128 stands for zero in the data rows.
Here are some points, each followed by its number:
[148 103 142 112 194 156  90 124 154 126 118 127 123  87 150 109 111 132
 109 127 140  67 128 105 124 133  97 172 107 138 118 105 113 169 133 128
 123  94 145 177 133 125 165 116 133 145  80 146 134 123  96 117 180 105
 150  93 113 128 114 146 150 155 159 108 120 123 161 139 148 134  95  76
 121  95 162 167  93 111 161 153 160 139 128 146 140 145 106 151 137 118
 132 140 151] 0
[130 137 137 106 110 113 133 114 126 154 159  66 158  90 148  73 112 138
 123 140 146 153  74 110 150 131 142 154 151 164 136  83  84 181 148  27
 144  97  64 145  58 173 116  91 160  90 117  92 180 140  94 112 166 110
  95 148  91 113 106 132 143 112  91 226 191 130  94 144  84 104 140 104
 143  90  61 119  43 162 118 151 136 141 138 104  92 108  73 100 166 108
 111 176 127] 1
[187 160 125 109  64 161 120  93 139 169 199  68 207 153 120 164 172  88
 183  91 149 156  99  85 104 206 164 104 184 165 141  31 114 162 122 130
 169 123 167 140  86 106 116  77 205  96 126 151 128 168 130 166 184 149
 163 164  78 142 124 156 185  99 108 244 173  46  72 187  45 129 183 140
 174 135  58  98 104 101  92 114 130  78  97  93  78  95 124  95 166 155
 116 181 110] 2
[148 111 121 134 150 158 152 160 154 109 109 131 150 114  81 187 105 169
 172 132  78 106 158 161 129  88 150 151 117 160 134 183 122  90 123 193
 117 156 143 159 175 122  73 182 126 104 153  94 113 157 199 129  89 201
 162 142 158 130 109 111 104 152 123  67 104 148 135 118 168 129 104 124
 127 126 117  82 193  85 141 104  97 136  71 100 146 119 220 164  40 114
 158  75 135] 3
[158  60 189 112 223 151  99 142 141 102  95 116 132 101 109  80 104 179
 145 129 113  47 147 141 131  56 126 230 100 182 171 146  97 124 148 184
 132  99 112 186 124 104 111 114 131 157 128 142 145 164 117  79 143 165
 185 116 101 109 112 151 125 171 143  72 128 142 185 153 186 134  73  52
 118 130 166 125 106 104 176 116 130 142 122  84 150 129 161 151  57 106
 198 126 171] 4
[ 92  92 143 128 133 107  96  72 101 164 129 167  94 149 109 115 218  71
 127 149 147  89 152 113 120 156 127 163  88 116 145 122 116 144 106 126
 191  88 102 113 110 102 139  98 100 228 120 151 123 159 115 169 114 118
  92 105 153 109 134 133 128 162 175 138  92 132 170 144 130 119 178  71
  98 116 212 142  61 170  67 126 163 123 191 137 167 120 117  89 130 173
 165 138 182] 5
[145 175  88 151   0 161 152  91 117 167 184 105 151 132  96 211 164  55
 171  96 123 155 115 119 111 163 197  62 182 123 158 120 137 113 100 118
 135 135 187  86 136 130 101 143 158  94 149 125  91 162 166 174  77 173
 113 167 140 154 134 120 156  90 114 201 136  75  78 145  34 143 189 198
 117 142  61 107 143 128  73  73 132  80 112 132 131  68 199  81 117 148
 115 120  67] 6
[115  73 152 110 167 122  94 105 110 144 138 163 115 115 164 110 183 101
 115 116 161  74 127  83 132 170 112 198 119 108 132  74  93 182 144 140
 181  69  98 148 121 106 151 106 131 182 120 181 113 137 103 156 161  94
 107  65 115 131 148 150 146 171 181 153 100 106 170 149 115 119 158  57
 123 104 203 150  59 140  96 115 178 152 175 165 136  93 102 124 162 134
 154 148 183] 7
[115 166 146 167  92 144 179 132 129 144 110 157  71 109 153 137 115 123
 129  95 125 106 126 162 123 112 123 125 112  56 142 173 119  89 132  83
  74 124 182  79 121 159 150 181  92 111  95 109  88 113 109 111  90 120
 137 103 109 147 119 120  96 100 134 101 151 100 170 108 101 133 106 170
 115 158 126 137 134 157 170  87 153  93 146 168 151 130 145 124 145 111
 101 116 100] 8
[134 150 100 146 100 175 135 150 165 136 149  78 143  62 126 172  65  95
 139 104  80 146 114 121 135  85 136  94 137 126 114 160 150 129 110 138
  54 177 166 115 162 136  94 201 136  72 109 107  96 115 168 118 112 138
 132 123 128 128 102 120 139 118 107 114 129 121 118 115 128 116  85 167
 123 104  63 126 177 152 158 107 102 135  94 136 161 132 187 140 106  78
  98  99 103] 9
[103 152 118 141 142  78 151 148 128 115  83 150 134 164 120 108 121 175
  91 182 110 222 135 159 158  80 117  94 112 123  94 173 147 115 104 111
 108 192  92 118 144 132 138 141 120 126 188  96 142 122 180 150 103 125
 102 137 184 128 133 118  95 145 141 108 118 186  75  74 172 113 131 149
 119 139 140 135 172 171 126 176  89 149 114 124 107 164 123 123 131 117
 102 126 125] 10
[142  99 112 146 137 179 128 147 170 120 154  43 159  56 104 145  68 118
 149 110  84 107 136 142 123  76 152 147 119 160 137 185 136 145 131 143
 114 156 142 132 141 131  69 187 122 106 120  95 141 166 152 110 109 173
 123 147 148 108  78 140 151 144 112 116 138 137 144 129 156 125  71 118
 122  85  64  76 147 118 117  92 111 160 114 104 179 126 180 125  84 109
 128  94 156] 11
[113 120 136 127 127 154 144 148 169 157 136  84 103  80 133 149 124 108
 151 113  71 115 152 129 146 112 136 156  96 144 131 177 112 140 133 166
  99 130 144 110 135 101  94 180  98 137 116 111 101 157 168 123 114 137
 140 105 142 111  83 155 151 154 149 100 138 123 129 101 127 144 104 117
 138  92  98 140 131 153 114 120 131 138 125 153 160 120 160 131 134 125
 111 126 171] 12
[165 192  75 127  64 166 131  93 144 131 178 122 162 156 133 176 141  75
 117 105 156 192 114  78 118 170 134  38 173 113  83  51 169 128 111 105
 106 149 169 110 146 143 142 117 163  81 120 134  86 116 129 173 130 111
 138 148 110 152 175 137 144  79 110 187 143  90  79 157  80 134 144 205
 142 132  92 146 180 106  99 146 125  80 107 144  99 134 113 120 168 132
  74 144  66] 13
[125 114 144 118  98 161 138 131 151 154 163  83 135  92 116 151 143 110
 193  84  79 108 122 133 124 147 168 177 128 154 144 153  93 136 139 166
 150  99 156 105 113 106  82 147 121 138 137 132 105 168 167 151 131 156
 130  96 129 124  72 146 155 141 151 151 117  95 122 109  93 133 127 106
 154 108 111 123 108 133  90  75 129 142 109 151 163  84 191 111 129 131
 150 128 171] 14
[ 95  70 162 110  82  78 103 164  87  76 186 163 111 158 141 129  81 144
 158 104 162  18 119 133 149 169 103 142 134  81 163 150  72 117 202 161
 193  34 135 159 112 153  67 132 141  81 125 171  59  69  97 107  83 132
 102  58 122 119 174  83 174 168 104 183  86 149 188 105  80 128 145 113
 133 119 127 116  84  95  84  28 184 201 102 167 128  54 191 175  77 121
 183 111 111] 15
[150 147 115 115 168 181 106  88 169 142 139 203  99 116 138 130 146  80
  80 100 151 119 157  62 138 163  87  82 134 104  77  57 170 105 125 168
  62 112 170 144 185  86 195 105 130 157  59 178  51  73 120 174 172  51
 188  81 125 150 172 153 127 108 186  81 113  72 156 150 132 170 134 135
 113 121 170 227 160 101 155 153 149  65 135 193 127 146 105 163 154  83
 102 140  88] 16
[163 138 131 136 141 170 155 166 176 135 135  62 168  42 148 139  44 152
 166 104  75 131 117 140 146  97 150 145 144 157 128 166 113 137 150 124
  77 156 122 147 138 158  65 191 143  87 123  83 147 168 188  93 132 161
 149 159 114 143  94 105 143 137 128 120 151 137 114 130 136 125  65 113
 142 108  69 100 157 129 170  98  91 138  79 140 155  99 218 136 113  88
 128 112 127] 17
[148 150 150 120 101  98 134 193  90  64  94 158 106 165 160  70  54 229
 125 142 166  94 129 192 135 107  81  73 131 100 136 152 121  47 169 135
 103  86 155 138 106 187 123 125 147  74 143 110 107  64  70  28 116 148
 152 133  77 145 169  68 113  90  60 103 153 164 141 100 127 137  82 189
 110 195 118 110 178  83 204  80 143 117  87 131  73 123 135 193  75 125
 153 115  55] 18
[198 115 103 100 209 170 116 107 191 148 162 129 162  98 143 140 123 110
  97 110 147 143 125  60 110 134  97 142 143 157  87  44 148 169 114 160
 107 139 139 178 173  72 161 100 146 118  75 157 125 130 142 183 213  84
 188 120  85 142 128 190 148 120 164 112 129  70 109 176 148 134 123 108
 158  90 122 155 138  84 160 190 125 129 110 125  92 151  65 156 168 106
 107 140 116] 19
[165 170 150 130  67  99 168 143  93 132 121 138 158 186 112 184 164 152
 161 128 150 113 144 184  71 158 158 102 161 157 175 120 126  54 123 162
 166 123 151 134 110 124  84 106 168 122 164 126 113 187 139 126 112 184
 161 172 107 163 149 109 135 115  94 152 142  93 106 144  77 143 186 178
 148 194 111  78 160  78 109 113 126  88  93  89  72  75 146 112 107 198
 157 125  86] 20
[ 96 119 140 156  64  97 114 161  50  36 125 163 117 201  97  87  84 202
 129 186 169 118 144 169 132  87 113  48 139  99 169 145 153  52 130 115
 147 118 126 147  91 192 101  83 153  98 168 127 138  53  61  52  65 174
 112 170 140 124 186  58 101  92  55 144 143 176 127 125 122 139 119 186
 108 199 126 106 150  96 137  79 121 110 106  87 115 131 145 150  16 142
 167  96  56] 21
[ 76  93 104 142 132 142  87 135 111  75 164 194  81 154 137 117  93  97
  79 123 157  94 137  91 155 159  96  81 126  64  86 114 167 128 159 138
 123 109 132 122 167 131 143 141 108 135 118 174  70  31  79 121 123  96
  90  71 169 118 181 105 142 129 146 129  83 133 165 109 161 139 111 142
 107 103 176 189 138 102 102  94 142 155 121 194 148 132 131 168 117 110
 117 111 112] 22
[ 73 158 155 114  50  92 153 147  85 142 138 129  97 179 113 121 147 121
 155 115 130 123 112 150 125 168 151 112 121 117 153 157 102 110 158 105
 191  83  96  61  64 139  92 102 105 131 157 111 104 113 107 107 106 142
  83 121 126 122 133 113 142 119 119 188 139 140 113 111  82 117 167 145
 142 145 119 129  95 161  67  76 142 121 141 172 100  87 154  92 159 168
 149 150 119] 23
[ 96 127 106 150 131 136 118  99 120 164 124 172 155 135 124 183 183  70
 133 131  88 188 139 101 137 140 162 138 127 132 115 129 139 132 104 148
 151 159 112 112 168 109 128 135 114 192 157 147 101 160 190 210 100 139
 102 111 177 151 132 132 106 153 168 133  88 122 121 123 125 132 163 115
 117 134 160 139 146 148  76 132  93 124 165 145 162 108 174 111 158 130
 135 145 167] 24
[105 102 130 131  88 121  94 155  69  21 135 173  99 174 152  73  79 211
  88 137 178  93 127 151 133  90  98  85 145 102 157 146 159  69 163 125
 123  98 152 131 117 180 108 116 147  51 164 150 112  64  61  32  68 141
 132 138  99 132 204  79 120  92  61 141 139 144 162 117 143 122 102 184
 112 198 113 103 166  70 162  73 144 117 113 101  96 107 123 181  43 106
 145 103  66] 25
[117 164 121 159 104  87 147  72  83 177  86 169 120 191  85 186 234 103
 128 139 124 191 150 155 109 157 178 125 115 111 151 105 144  98  72 110
 158 139 135  91 127 104 149  79 120 202 171 123 127 172 170 205 116 133
  95 147 197 155 130 140  85 118 157 143  92 142 117 129 104 122 210 145
 121 163 179 119 135 175  68 159 103  59 182 109 129 152 166  69 140 191
 128 121 129] 26
[103 193 136 164  95 145 139 117 139 176 101  78  85  56 178 106 120  84
 113 107 117 110 107 166 118 116 117 119 114  97 133 170 125 155 131  34
  78 130 151  62  93 163 143 187  95 154  70  95 150 136  72  78  97 138
 104 127 113 117  94 123 131 113 149 132 169 131 153 133 113  90 109 156
  90 133 122 137 101 203 145  95 160 110 174 155 159 142 120  82 173 138
  91 125 141] 27
[115  92 151 103 176 106  93 110 117 100 122 119 120 104 159  50 112 134
  73 158 175 101 115  94 130 109  85 142 131 138 124 107 138 175 140  69
 152 108  63 164  78 155 152  94 132 126 103 121 176 101  55 101 182  80
  94 142 104 113 155 140 134 141 101 152 162 160 137 147 155  97  98  83
 119 101 157 138  61 142 145 157 158 160 179 120 109 138  47 140 141 102
 128 148 155] 28
[120 139 156 149 127 116 141  89 105 166 110 166  94 119 141 146 172  91
 112 127 164 101 133 158 101 149 135 125 118  96 149 140 122 138 111  95
 139 118 122 105 133 133 164 145 105 179 104 128 132 147  94 145 117 125
 119 117 129 133 128 128 113 141 164 103 122 117 171 144 109 122 169 132
  90 156 198 150 106 150 127 146 157 106 165 138 147 145 120  88 151 165
 122 131 129] 29
[ 66  92  89 158 183  93 109 155 101  87 109 113 152 111 100  95 101 136
  96 169 108 196 123 104 175  82 126 135  95 119  90 155 140 161 141  65
 137 171  54 130 167 160  98 169 101 145 180  88 151 102 163 158 105 128
  55 112 228 106 135 112 102 159 157 143  95 223 118  92 189  83 113  99
 118  81 123 130 128 158  93 164  82 195 153 134 129 143 142 138 123  90
 114 128 169] 30
[ 90 157 145 153  92 135 154  98 108 177 126 123  89  50 155 125 115  94
 103 135 140 116 108 150 107 112 141 139 128  63 137 166 124 153 131  19
  89 137 121  79 104 167 135 175 109 124  92  76 142 123 106 113  96 114
  75 123 128 118 116 123  96 120 151 138 146 129 150 136  94  90 129 146
  86 119 128 129  85 202 124 122 160 106 196 144 169 127 128  95 161 123
  94 123 127] 31
[137 122 117 134 139 109 105 172 116  91  85 201  63 178 153 149 121 153
  71 144 159 101 177 148 139 148  56  72 106  95  92 138 179  65 148 209
 121 128 170 158 189 138 159 130 117 155 132 178  71  84 110 110 118 106
 152  97 161 133 193  87 109 138 137  52  80 138 167  81 189 153 135 156
 101 172 204 161 206  75 140 133 144 140 106 173 117 123 118 199  93 142
 141 117 121] 32
[134 114 132 118 135 157 141 114 155 146 143 107 139 109  94 171 150  98
 182 111 112  86 172 144 107 169 149 143 114 170 151 165 106 129 120 201
 153 107 161 128 141 118  95 142 117 154 122 128 116 206 156 141 113 167
 160 114 135 123  78 145 176 145 143 101 111 100 152 151 135 141 153 108
 115 125 137  86 138 100 105 105 142 124 116 131 166 114 172 115 102 163
 156 114 159] 33
[111 129 163 130 150 122  98 133  78  90  82 185  50 146 156  94 139 117
  74 130 180  68 128 137 117 127  80 117 108  81 118 118 136 118 132 107
 156  97 119 146  98 132 168 110 102 186 115 170 132  92  26  93 134 103
 106 104 135 132 155 106 105 151 139 101 118 137 185 124 155 125 131 132
  93 167 217 180 114 122 151 126 152 139 169 145 142 131  93 137 107 142
 133 116 137] 34
New points follow, each followed by the numbers of its five nearest points above, smallest number first.
[126 178  97 141  85 129 149 106 118 151 132  97 142 105 120 141 106 122
 102 122 102 199 116 132 122 104 142  84 164 121 117 134 167 110  91  81
  63 195 155  79 131 159 145 143 142 108 117  89 137 115 143 138 113 116
 119 152 131 133 129 129 100  66 105 136 153 109 100 110 105 119 120 186
 113 131  77 142 149 157 133 147 112  91 142 101 142 160 141 119 143 116
  79 115  97] 8 9 10 13 31
[127 129 139  89 154 113  91 141 112  87 136 111 113 124 149  62 117 133
  86 153 164 108 110 119 140 105  88 118 115 128 112  89 136 174 139  65
 142  95  72 168  87 155 157 106 111 131 120 132 171 112  67  82 173  93
 112 142 103 108 129 130 138 143 104 149 152 168 145 134 150 104 112  86
 117 115 132 138  73 143 162 150 141 183 140 100 114 148  43 124 133 121
 112 157 138] 0 1 28 29 34
[221 157  91 146 136 184 167 132 179 152 108 103 185 124  74 223 115 163
 168 121  85 167 162 171 100 125 154  93 147 168 138 152 158  69  88 243
  77 187 218 145 196 104 121 166 171 114 122  99  89 217 204 173 112 183
 228 157 144 152 123 123 125 112 140  64  87  82  98 143 150 177 123 142
 147 172 101  72 233  54 137 130  86  67  79 113 125 136 202 166  70 123
 120  99  96] 3 9 17 20 33
[ 93 165 106 170  67  89 155 113  83 161 149 148 143 175 105 216 160 104
 140 136 102 199 136 131 137 140 161  98 151 104 122 126 130  96 116 139
 114 182 137  91 154 104  95 138 130 113 182 118  87 115 195 196  95 143
  86 119 173 145 133 130 122 111 122 153  98 117  89  96  81 127 177 191
 137 124  94 134 151 162  79 120 108 103 127 138 133 110 187 123 152 136
 130 135 104] 6 13 23 24 26
[170 131 107 110 161 145 110  81 144 156 120  43 221 118  65 119 190 122
 132 161  95 210 105 112  97 116 178 135 145 224 138  87 152 192  70 100
 190 183  66 162 116  91 132  98 178 180 135 119 231 246 168 180 178 137
 130 223 161 122  91 151 124 147 127 196 150 138  44 165 139  92 137  59
 141 108 123  87  87 146  85 198  78 123 155  56 123 157  94  74 136 140
 124 137 175] 1 2 19 24 26
[141 109  98 134 185 162 131 169 165 103  94 139 127  68 143  97  75 164
  99 117  98 125 125 118 155  74  96 138 110 127  85 151 154 113 137 135
  51 156 143 163 178 136 162 174 115 131  83 115 138 101 155 113 145 104
 159 114 146 133 123 118  91 142 172  45 109 154 153 109 211 148  72 102
 121  97 133 165 178 103 192 147 104 142 117 171 148 140 130 185 107  56
 119 106 151] 0 3 9 12 17
[152 123 134 104 139  80 104 122 124 104 120 143 140 160 174  76 113 175
  85 127 186 151  90 107 131 115  88 142 138 120 126  84 118 153 124  89
 140 134  89 153  95 135 159  89 150  96 136 140 164  85  86 119 159  91
 129 120  74 141 166 133 121 122 112 157 153 137 126 126 136 109 148 129
 130 146 138 134  94 125 164 151 152 140 147  91  88 148  54 144 165 119
 113 152 133] 0 1 28 29 34
[108 143 144 142 163  89 141 153  97 108  90 163  99 144 147  92  93 176
  75 149 146 118 115 152 132  92 114 140 114  88 125 139 136 125 143  84
  93 112 105 107 113 162 164 109 114 109 131  93 141  68  85  94 131 111
 107 112 105 123 139 113  86 116 121 105 119 165 157 110 164 118  98 138
 107 137 158 138 140 142 172 156 137 120 146 126 127 161  95 155 140 113
 115 113  96] 8 10 28 29 34
[104 118 125 154 124 109 112 152  84  76 106 103 156 159  90  89 122 163
 115 172 126 165 115 135 143  90 167 128 127 144 131 134 147 142  88  83
 154 170  94 162 106 164 134 117 145 143 151 119 206 132 121 105 113 146
  91 183 169 122 113 100  94 137  98 163 140 185 109 118 145 111 120 131
 108 147 137  98 131 148 123 140  70 156 144  65 149 155 129 108  91 141
 139 110 151] 10 11 21 28 30
[ 86  90 160  99  89  62 133 180 107  90 163 156  91 165 165 120  85 150
 180  95 144  50 128 136 155 193  93 164 128  85 152 144  48 123 198 156
 155  35 148 116  98 123  77 128 106  76 148 155  61  58  95  92 132 144
 119  48  79 117 141  93 174 130 115 141 121 137 165  93  68 122 138 143
 156 123 113 122  84 104 121  41 175 176  95 183 102  65 171 164 134 143
 169 144 126] 14 15 18 22 23
[178 158 122 135  87 199 135 105 157 153 156  67 156  78 119 157 125 104
 131  98 107 132 134 145  84 108 165 109 178 150 160 122 153 123  99 121
  74 154 181 119 133 129 117 146 158  92  97 119 132 178 116 100 101 149
 156 167  89 134 109 139 154  90  83 137 158  72 118 161  97 132 102 156
 116 142 102 121 146 130 166 109 136  98 115  96 171 145 146 113  97 121
 100 101 102] 9 11 12 17 33
[146 107 185 115 193 135  88 128 107 107  87 145  94  92 148  48 158 134
 119 152 181  49 120 125 120 116  77 173  88 127 134  88 101 181 136  64
 175  56  78 178  80 160 175  83 124 197 110 133 203 149  54  63 185 104
 132 135  78 132 130 118 113 169 162 126 164 159 160 161 154 108  92  64
  96 149 211 154  53 164 181 164 150 115 176 132 133 151  51 111 140 145
 148 127 162] 0 7 28 29 34
[101  82 117 128 132  52 132 139  78 106 137 180 138 228  93 148 172 157
 133 144 118 180 132 136 151 157 138 136 114 125 125 108 117 109 150 190
 197 126  88 123 154 100 128  78 116 144 193 157 106 110 169 172 130 129
  99 116 167 133 163 130 118 143 144 147  88 141  98  89 133 137 185 123
 163 135 156 122 135 112  71 159 105 141 118 148  67 124 127 132 158 155
 162 146 140] 5 10 23 24 26
[ 43  79 126 155 133 111  98 128  91 116 155 141 114 121 108  94 127  84
 131 149 116 120 121  88 167 133 139 142 104 100 107 145 127 161 144  83
 167 110  66 133 106 135 121 152 107 161 139 134 130 103 139 148  92 113
  52 115 181 108 133 119 136 166 144 171 110 177 140 112 132  96 131  87
 107  71 145 148  61 169  75 111 115 188 163 152 176 114 153 107 133 115
 132 127 174] 5 7 22 24 30
[100 157 165 140  69 114 159 142 104 130 118 129  93 163 129 131 109 142
 138 118 141 109 118 175 113 129 131 118 128 102 159 156 109 103 138 120
 109  88 172  74  92 145 121 109 123 114 117 121 118  90  89  92 110 139
 122 116 104 114 117 114 120 100 119 139 156 127 139 106 100 131 127 188
 112 167 117 137 121 141 148  88 145 101 124 143 123 120 130 125 128 155
 131 136 105] 8 23 27 29 31
[ 92 114 182 144 141 109 127  87  97 172 111 171  71 135 119 146 209  73
 136 130 126 120 135 135 111 143 132 167  87 111 138 133 110 151 106 129
 181  92 103  93 103  97 167  90  95 236 111 160 145 145 110 169 135 107
 106  91 120 113 103 147 127 162 184 100 112 117 133 137 123 114 167  88
 102 151 206 156  64 191 107 147 155 126 194 150 167 130 111  59 173 179
 155 148 202] 5 7 24 26 29
[172 123 174 100 127 120 136 140 162 122 140  87 125 141 151 106 114 176
 167 101 160  72  97 145 105 165 121 166 125 143 156 117  67 156 157 126
 164  68 130 152  63 120 116 105 144  70 115 127 178 153 102  84 183 135
 157 120  49 127  86 147 173 122 100 177 167 118 123 148 102 123 148 103
 158 145  92  74  76 122 137 101 157 140  93  98  80  99 111 118 150 155
 147 172 113] 0 1 14 23 28
[102 146 144 141 117 142 145 107 129 167  81 155  83 132 147  97 197  95
 126 133 142 103 130 151 120 157 134 122  98 104 124 121 118 127  93 104
 128 123 157  89 104 140 181 128 100 196 114 124 134 148 104 136 144 125
 129 114 134 132 104 120 104 137 178  97 142 127 159 138 125 137 144 133
  96 160 181 156 122 157 133 144 143  82 160 141 134 146 107  89 164 176
 119 142 160] 5 8 27 29 34
[154 124 140 120 147 116 117 120 113 123 101 110 154 132 121 109 117 136
 122 149 161 141 125 132 116 117 122 122 140 125 128  88 125 125 143  98
 139 132  96 168 108 137 122  83 155 118 145 112 145 138 121 132 149 131
 116 150 124 135 156 115 108 127  99 149 137 157 114 130 130 124 129 110
 136 138 120 125 115 118 140 157 134 134 139 109 102 129 102 128 116 129
 135 142 108] 0 1 10 28 29
[124 147 167 136  45  98 169 135  87 156 137 177  93 145 157 165 140 105
 161  79 173  61 112 163 112 167 145 126 140  81 174 122  76  88 143 124
 153  72 180  91  89 142 122 112 114 122 132 148  82  92  88 117 110 151
 139  88  67 146 129 100 135 106 122 152 144  90 162 122  44 122 166 186
 128 172 128 129 105 127 125  55 188 102 127 148 102  73 135 107 138 161
 144 142  78] 8 15 20 23 29
[ 63 120 114 146  92  58 126 140  65  98 148 153 119 154 125 117 115 127
  88 146 148 165 124 120 151 124 119  94 135  85 123 152 142 125 158  77
 169 111  86 109 117 156  99 131  98 121 157 114 115  66 112 130  86 104
  30 127 177 119 165  95 126 124  98 173 101 176 124  71 130 105 152 138
 108 107 115 138 110 153  91 112 136 173 157 158 126  98 131 127 133 126
 116 129 113] 10 22 23 30 31
[125 113 124 106 174 144 137 141 178 151  97  87 160 105 114 133 106 153
 162 134  59 170 129 132 147 112 132 168 109 178 133 149 104 161 114 156
 115 158 102 119 142 108 110 152 127 126 131 104 144 168 181 136 147 140
 142 141 138 106  81 131 139 157 157  96 133 145 101 137 150 129  83  80
 152  94 106 140 128 155 144 154  92 155 118 118 149 141 147 146 149 109
 119 131 186] 11 12 14 17 33
[123 163 138 136 122 107 154  99 118 177 100 128 130 136 130 129 176 121
 116 140 120 172 118 151 114 130 133 144 120 135 128 133 124 150 125  79
 145 136  96 104 109 122 138 134 107 158 127  88 161 162 155 169 137 133
 114 141 121 128 106 143 107 131 157 146 137 147 103 136 125 114 153 126
 145 139 147 132 109 170 104 172 137  92 165 129 114 130  93  88 181 162
 115 140 135] 10 24 26 29 31
[106  78 111 139 117  74 122 121  77 105 152 179 173 200  83 160 160 108
 139 146 136 157 130 101 147 151 149 142 132 131 138 100 119 111 139 172
 203 132  72 152 147 135 105  76 150 175 195 154  99 108 167 185  95 144
  89 125 185 131 165 100 120 144 127 163  74 140 126 100 114 122 176 106
 126 113 154 129 123 105  45 122 107 153 116 133 110  67 156 122 123 136
 169 139 130] 5 14 23 24 26
[125 146 124 137  53 106 122 126 129 141 177  12 194 112 103 115 104  94
 159 144 122 171  86 113 116 134 157 108 155 170 150 137 107 186 124  63
 171 151  74 132  68 176  75 138 175  80 141  77 198 170 146 119 117 167
  74 195 134  99 102 122 169 139  47 233 175 131  68 120  77  68 128  97
 141  85  43  60  70 183  74 115 133 174 121  98 132 115 139  77 140 141
 112 149 143] 1 2 11 14 23
[ 48 126 113 123 111  62 119 177 105  82 144 134 124 125 158  88  46 171
 105 158 109 176  92 113 201  83  98  99 119  73  96 158 128 136 175  73
 103 126  71 125 119 172  92 146 105  65 150  91 106   0 139  86 114  94
  79 102 142 116 155  96 104 114  98 156 135 204 125  84 136  97  94 136
 136  85  70 156 119 172 153 104 123 172 129 154 128 113 140 153 130  79
 109 136 105] 9 10 22 30 31
[174  82 137 109 187 152  92 150 127  83 131 148 113 127 145  98 123 144
 109 102 164  43 140 114 147 137  81 153 115 135 121  91 117 135 158 177
 137  71 146 181 127 116 135  97 109 118 110 179 123 120  65 117 177  99
 169 105  78 134 156 151 156 146 139 114 131 122 154 149 151 154 100 105
 137 124 155 154 117  76 155 134 137 137 111 139  93 117  93 192  98 100
 125 119 133] 0 4 19 28 34
[119 108  92 121 154  80 140 120 123 150 116 138 190 206  64 180 190 104
 161 172  76 224 129 131 135 141 181 123 109 171 106 148 131 152 107 186
 201 170  66 118 159  98 107 104 120 192 195 133 155 191 242 214 109 159
 104 145 208 117  93 130 124 168 167 120  77 178  85  91 148 123 189  86
 145 117 142  96 138 130  63 173  53 163 119  74 118 134 156  78 152 187
 152 151 176] 10 24 26 30 33
[ 58 156 111 145 136 109 112 168 114 106 102 106 111  84 168  74  78 107
  75 164 129 163 117 119 160  93 107  70 112  88  78 187 168 150 144  47
 106 166  95  97 143 175 125 202 100 126 130  90 129  63 114  73 100 123
  54 126 180 117 133  89  89 138 127 108 120 194 140  74 153  98  82 138
  90  94 112 163 142 164 144 139 107 171 148 166 173 148 131 124 136 110
  97 115 126] 10 22 27 30 31
[194 116 103  97 120 122 119 138 115  75 153  97 204 186  92 126 135 183
 165 150 135 149 138 119 131 114 132 112 181 206 143  64 132 102 124 195
 173 125 112 203  97 109  98  64 200  96 176 128 160 156 165 135 158 159
 169 186 105 152 153 131 138 104  71 188 144 100  64 133 125 158 147 124
 180 146  86 102 158  52 110 152  99  92  78  91  64 113 121 144  93 120
 150 135 109] 2 13 19 20 33
[108 117 149 137 127  97 130 145 138 122 123 157 116 153 114 114 141 144
 171 122 115 139 136 130 142 122 137 148 120 129 149 149  98 103 126 155
 141 121 110 113 124 114 102 120 115 147 160 123 114 117 150 129 110 147
 151 124 133 144 128 126 117 136 136 114 136 140 112 130 129 135 130 143
 145 130 108 113 126 140 112 128 120 120 132 123  90 123 153 111 116 142
 140 134 131] 12 14 23 24 33
[139 129 174 142  93 164 186 144 128 156 105 114  96 129 102 161 141 150
 198 118  89  61 156 211  94 131 170 154 108 148 195 200  88  83 122 174
 149  72 159 107  98 126 100 146 132 147 131 125 110 187 137  87  96 211
 166 137 114 112  83 114 141 152 145  97 136 102 151 147 108 157 127 127
 118 173 138  81 137 132 126  52 144  98  97 135 158 106 211 102  78 178
 175 103 150] 3 12 14 20 33
[172 123  80 107 163 110 108 117 107  99 132 169 177 199 101 171 157 152
 111 143 136 193 150 105 148 144 145 106 141 141 104  84 152 122 111 205
 160 162 108 160 170  82 118  93 126 125 175 147 120 144 184 196 123 129
 156 132 165 156 178 138 117 146 133 125  84 126  94 139 139 141 174 121
 166 125 137 106 187  67  99 166  80 141 108 103  73 110 129 159 116 136
 144 128 105] 10 13 19 20 24
[127 118 102 131 118 139 139 120 130 135 150 144 117 142 140 157 121  94
 140 124 118 117 160 124 123 137 107  85 123 111  93 155 142 113 139 190
  94 126 162 117 174 102  90 149 100 128 133 135  84 109 144 138  98 131
 130 112 135 115 126 138 155 119 124 105 100 122 140 110 135 144 135 165
 131 117 121 134 156 110 119 107 126 140 109 142 152 115 148 147 120 163
 127 119 129] 9 12 14 22 33
[150 110  77 116 148 126 111 114 123 102 118 171 196 199  99 175 164 128
 126 147 121 202 147  83 138 141 152 112 164 170 107  85 162 116 117 210
 170 196 112 161 186  98 112 103 157 134 182 160 115 152 206 217 118 140
 143 139 162 150 174 130 114 140 131 138  79 133 106 112 145 132 163 110
 177 137 121 108 183  68  89 164  74 138 117  96  94 107 152 156 116 118
 149 127 137] 3 10 20 24 26
[189 123 116 130 149 198 117 115 165 137 133 134 147 104 125 177 124 117
 142  97 137  73 144 124 107 124 124 129 146 130 124 120 141  98 112 188
  88 129 198 169 170  96 134 144 160 119  92 140  95 180 150 141 127 149
 178 130 115 143 138 154 132 138 142  92  99  77 143 164 132 154 130 120
 123 142 148 107 174  88 151 110 144  95  95 131 149 114 153 148  83 112
 130 113 114] 0 3 9 12 33
[141  99 116 113 180 126 136 138 156 132 124  91 143 111 129 125 129 145
 139 132  76 159 105 126 147 109 140 195 115 185 117 137 108 180 102 145
 121 136 119 114 117 103 126 151 101 128 123 117 176 169 165 137 158 124
 147 128 122 111  76 163 143 137 139 112 135 132 110 128 159 118 112 100
 147  91 112 119 115 141 142 148  91 152 126 111 128 146 130 123 165 113
 119 139 174] 0 11 12 14 33
[153 156 155 106  59 179 140 124 168 172 149  88 122 107 151 132 140 100
 163  93 126  74 118 137  91 167 145 141 151 154 169 119 114 133 133 131
 130  89 178 105  83 120 120 147 147 119 105 127 113 173  98  94 136 146
 162 141  77 114 100 126 178 110 121 164 167  60 130 165  73 147 115 139
 137 128 101 113 115 148 112  69 164  76 116 139 148 102 147  97 123 142
 118 138 122] 2 8 12 14 33
